Named moves, each a turn or a mirror, and the order they were made in; the first pair answered:
Nol:
-.21	.23	-.19	-.25	.19	-.29	.14	.09	-.10	.15	.02	-.05	.24	-.43  ->  -.27	.21	-.16	-.18	.30	-.37	.04	-.02	-.10	.18	.02	-.03	.24	-.38
.10	.06	-.17	-.15	-.37	.09	.46	.11	.21	-.04	-.08	.20	.05	.11  ->  -.17	-.04	-.05	.16	.06	-.17	-.09	-.40	.18	-.05	-.14	.36	.04	.28
.21	-.08	-.13	-.10	.00	-.08	-.23	-.05	-.15	.04	-.04	-.01	.01	-.03  ->  .23	-.05	-.14	-.14	-.07	-.04	-.15	.04	-.13	.03	-.03	-.04	.00	-.07
.22	.09	-.12	.11	-.06	.02	-.05	-.13	.17	.16	-.10	.43	-.09	.19  ->  .26	.11	-.15	.04	-.15	.08	.06	-.02	.19	.13	-.08	.38	-.09	.15
pivi:
-.07	-.18	-.13	-.27	-.16	-.01	-.06	.11	.02	.01	.30	-.05	-.16	-.02  ->  -.20	-.15	-.09	-.18	-.02	-.16	-.17	.07	-.10	.01	.31	-.16	-.09	-.01
.18	.24	-.12	.10	-.34	.50	.08	-.14	.00	-.35	.04	-.13	.11	.33  ->  -.10	.35	.01	.33	-.03	.15	-.11	-.22	-.27	-.34	.05	-.32	.28	.32
.24	-.08	-.02	-.06	.04	-.10	-.22	.21	-.01	.22	-.14	-.45	-.10	-.14  ->  .32	-.08	-.06	-.10	-.04	-.02	-.17	.24	.05	.21	-.15	-.39	-.14	-.13
roba:
.15	-.01	-.06	-.11	-.07	-.27	.28	.30	.13	-.23	-.03	-.46	.09	.05  ->  .09	-.18	.01	-.08	.24	-.42	-.13	.07	.21	-.18	.04	-.42	-.09	.10
.17	-.06	-.19	-.20	.01	-.09	-.03	-.07	.07	-.02	-.09	.09	-.06	-.06  ->  .15	-.03	-.21	-.17	-.05	-.10	.04	-.08	.08	.00	-.11	.12	-.04	-.08
.11	-.11	-.07	-.39	-.02	-.02	.13	.29	.13	.12	.18	-.04	-.19	-.21  ->  .02	-.18	-.03	-.34	.12	-.16	-.02	.11	.20	.19	.17	.06	-.27	-.19
loka:
-.06	.12	-.17	-.02	-.52	.01	.70	.28	.20	.04	-.10	.25	-.16	-.15  ->  .26	.26	-.09	.02	-.55	.48	.35	.18	-.13	-.35	-.10	-.12	.04	.08
-.05	.01	-.08	-.08	-.11	-.14	.28	.23	.22	.22	.05	.15	-.08	-.16  ->  .10	.18	-.07	-.04	-.27	.11	.34	.25	.04	.01	-.02	.00	.11	-.04
.23	-.19	.16	-.29	.05	.21	-.11	.08	.03	-.09	.12	-.16	-.16	-.14  ->  .11	-.24	.15	-.29	.10	.05	-.03	.11	.15	.03	.13	-.04	-.24	-.22
-.27	-.06	.07	.13	.21	-.32	-.06	-.02	-.04	.12	.01	.02	.08	-.07  ->  -.28	.06	.04	.18	.05	-.26	.16	.06	-.06	.12	-.06	.06	.20	-.07

Between the rows of a pair lie two moves.
-.21	-.07	.12	.28	-.04	-.16	-.05	-.42	.07	.14	.03	.41	.31	-.06  ->  -.27	.11	.13	.25	-.11	-.27	.22	-.03	-.14	.16	.11	.08	.46	-.23 -> Nol, pivi
.10	.23	-.12	.01	-.24	.18	.17	.20	-.20	-.14	-.06	-.24	.16	-.03  ->  .26	.07	-.08	-.09	-.07	.26	-.22	.08	-.20	-.19	.05	-.32	-.01	.03 -> loka, pivi
-.06	.15	-.18	.48	-.47	.05	-.28	-.27	.14	-.25	-.35	-.06	.22	.23  ->  .04	-.11	-.09	.30	-.16	.00	-.71	-.29	.19	-.23	-.18	-.22	-.08	.18 -> roba, loka
-.24	.00	.03	.09	.22	-.32	-.25	.04	-.08	.14	.16	.11	.07	-.19  ->  -.04	.05	-.12	-.06	-.21	-.01	.23	.21	.15	.15	.09	.36	.06	-.23 -> loka, pivi
.19	.05	.00	-.09	-.11	.01	.09	.24	.00	.03	-.01	-.16	.05	-.16  ->  .03	-.02	.07	.01	.16	-.22	-.15	.07	-.05	.09	.01	-.17	.03	-.15 -> pivi, roba
.04	-.12	-.12	-.19	-.34	.20	.12	-.10	.58	.09	-.11	.55	-.32	-.11  ->  -.45	.14	.20	.24	.37	-.50	-.42	-.10	-.20	.01	-.01	-.22	.06	-.16 -> roba, pivi
-.11	.08	-.01	-.10	.08	-.09	-.17	-.24	.29	.21	.16	.44	-.35	-.21  ->  -.01	.18	-.04	-.28	-.18	.00	.19	.15	.24	.20	.21	.28	-.29	-.37 -> pivi, Nol
-.13	-.25	.02	-.21	.02	-.17	-.02	.19	.25	.09	.04	.15	-.30	-.16  ->  .10	-.18	.03	-.31	-.10	.11	-.04	.32	.10	-.08	.11	-.12	-.24	-.11 -> loka, roba
-.01	.05	.20	-.28	-.16	.25	.14	.30	.05	-.03	-.08	-.39	-.03	.10  ->  -.42	.01	.17	-.01	-.02	-.18	.24	-.02	.24	.19	-.22	.12	-.03	.12 -> roba, roba
-.23	.46	.03	.37	-.13	-.04	.16	.03	-.21	-.08	-.16	-.17	.44	.10  ->  .33	.05	.01	-.08	.02	.41	-.52	-.02	-.04	-.23	.10	-.35	-.05	.15 -> pivi, roba
.19	-.06	-.03	-.18	-.09	.05	.18	.30	-.02	.00	-.07	-.18	-.09	-.17  ->  -.15	-.13	.00	.10	.18	-.33	.02	-.07	.07	.14	-.17	.12	-.10	-.09 -> Nol, loka
-.26	-.11	-.15	.05	-.16	-.27	.00	.11	.09	.18	.09	-.14	.11	-.24  ->  -.09	-.03	-.14	-.01	-.24	-.05	-.02	.23	.00	.06	.12	-.35	.16	-.20 -> roba, loka
-.02	-.25	.08	.05	-.14	.11	.31	-.21	.28	.01	-.12	.16	-.17	-.46  ->  -.05	-.14	.09	.19	-.20	.15	.36	-.32	.19	-.07	-.21	.18	.00	-.38 -> Nol, loka
.08	.23	.11	.15	-.10	.01	-.25	.05	-.21	-.33	-.28	-.23	.25	.06  ->  .29	.01	-.03	-.05	-.27	.29	-.19	-.07	.18	-.29	-.31	.15	-.03	.09 -> roba, pivi
-.05	-.07	.06	.13	.20	-.17	-.26	-.12	-.15	-.01	.02	-.17	.02	-.02  ->  .05	.00	-.11	.07	-.24	.07	.29	-.03	.11	.02	-.09	.18	.05	-.04 -> roba, pivi
.31	.11	-.07	.06	-.02	.31	.11	-.02	-.09	-.28	.00	-.14	.24	.02  ->  .32	-.13	-.06	.02	.20	.24	-.23	-.26	.09	-.19	.04	.05	.01	.09 -> roba, pivi
-.11	.45	.00	.05	-.25	.17	.40	-.15	.16	-.05	.31	-.06	.08	-.21  ->  -.01	.15	.05	-.15	.12	.07	-.17	-.17	.23	.00	.54	-.21	-.29	-.28 -> roba, loka
.36	-.15	-.09	-.31	-.07	.27	-.26	.13	.08	-.10	.05	-.06	-.21	-.03  ->  .05	-.29	-.08	-.19	.12	-.11	-.24	-.03	.28	.13	.02	.26	-.32	-.10 -> Nol, loka
-.01	.09	.08	-.05	.12	.19	-.13	.20	.03	.03	.45	-.49	.01	.08  ->  -.33	.27	.01	.19	-.05	-.04	.39	.12	.16	.20	.23	-.08	.20	.03 -> roba, roba
-.12	.30	.19	.35	.28	.01	-.22	-.15	-.32	-.26	-.14	-.10	.30	.39  ->  .15	.24	.00	-.18	-.16	.22	.44	.62	-.10	-.12	.04	-.26	.09	.00 -> loka, Nol
.03	.14	-.11	.12	-.21	.06	.22	-.10	.04	-.07	-.16	.25	.15	.14  ->  -.04	.15	-.01	.23	-.01	-.05	-.07	-.19	-.19	-.14	-.12	.03	.23	.19 -> pivi, loka
-.30	-.07	.03	-.09	.15	-.31	.11	.18	-.09	.23	.09	-.01	-.05	-.07  ->  -.10	-.01	-.01	-.24	-.09	-.05	.29	.35	-.08	.16	.12	-.10	-.01	-.08 -> roba, pivi
.12	.19	-.08	.19	-.32	.13	.12	.23	-.14	-.03	.01	.06	.08	.19  ->  .07	-.16	-.03	.07	.07	-.13	-.36	.10	.04	.14	.17	.08	-.28	.11 -> roba, loka
.17	.11	-.07	-.03	-.32	.31	.27	.15	.00	-.03	-.09	-.05	.11	-.02  ->  .20	-.18	.02	-.13	.13	.17	-.37	-.06	.03	-.01	.10	-.16	-.18	.01 -> loka, loka
-.26	.09	.15	.25	-.15	-.25	-.01	-.11	.03	.20	.02	.21	.03	-.15  ->  -.06	.25	.16	.28	-.28	.06	-.12	-.13	-.18	-.05	-.02	-.01	.20	.00 -> loka, loka
-.13	.21	.20	.21	-.08	-.28	.00	-.09	.08	-.32	.10	.17	.21	.25  ->  .23	.09	.14	-.06	-.24	.08	-.11	.04	.18	-.43	.22	.05	.04	.27 -> pivi, roba
-.05	.01	.22	.26	.24	.30	-.47	-.39	-.23	-.34	-.07	-.06	.14	.23  ->  .27	-.12	.15	-.20	.14	.49	-.43	.07	-.15	-.30	.15	-.31	-.15	.01 -> Nol, loka
.13	.13	.04	.24	.06	.05	.08	.13	-.05	-.16	-.02	-.07	.04	-.04  ->  .21	.05	.06	.17	.12	.10	-.10	.08	-.03	-.18	.03	-.07	-.06	-.01 -> pivi, loka
.05	.01	.25	.18	.08	.12	-.09	-.20	-.06	.06	-.05	.10	.06	.05  ->  .19	-.10	.25	.00	.08	.20	-.16	-.08	-.03	.07	.05	-.02	-.08	-.02 -> Nol, roba
-.21	-.04	.04	-.06	.17	-.38	.00	.07	.06	.18	.11	-.01	-.12	-.17  ->  -.09	.09	-.02	-.12	-.09	-.19	.30	.27	.04	.12	.07	-.06	.00	-.19 -> roba, pivi
.26	.03	-.15	-.35	-.22	-.23	.23	.53	.20	.38	.41	.03	-.41	-.25  ->  .57	.28	-.10	-.27	-.42	.27	.12	.52	-.14	.00	.35	-.30	-.11	-.04 -> loka, loka
.15	.03	.04	.02	-.07	.13	-.04	.08	.06	.11	-.02	-.28	-.07	-.16  ->  .06	.05	.10	.13	.07	.00	-.17	.00	-.02	.12	.00	-.29	-.03	-.14 -> pivi, Nol
-.42	.03	-.06	.10	.17	-.57	.03	.33	-.22	.04	.36	-.44	-.09	-.42  ->  -.55	.12	-.02	.31	.20	-.63	.00	.13	-.27	.00	.25	-.32	.05	-.32 -> loka, Nol
-.11	.24	-.08	-.12	-.21	.15	.00	-.12	.02	-.08	-.06	-.08	.21	.10  ->  -.12	.18	-.05	-.10	-.10	.12	-.17	-.19	-.03	-.10	-.04	-.11	.19	.15 -> Nol, roba
-.05	-.06	.06	.17	.07	-.16	-.11	-.29	.15	.03	-.04	.25	-.04	.07  ->  .02	.05	.00	.06	-.22	-.02	.32	-.03	.18	.05	-.05	.25	.05	.00 -> loka, Nol
-.27	-.33	-.39	.09	.27	-.58	-.27	.12	.15	.74	-.15	.20	-.09	-.26  ->  .24	-.20	-.55	-.26	-.38	.10	.26	.54	.26	.59	-.17	.15	-.06	-.29 -> pivi, roba
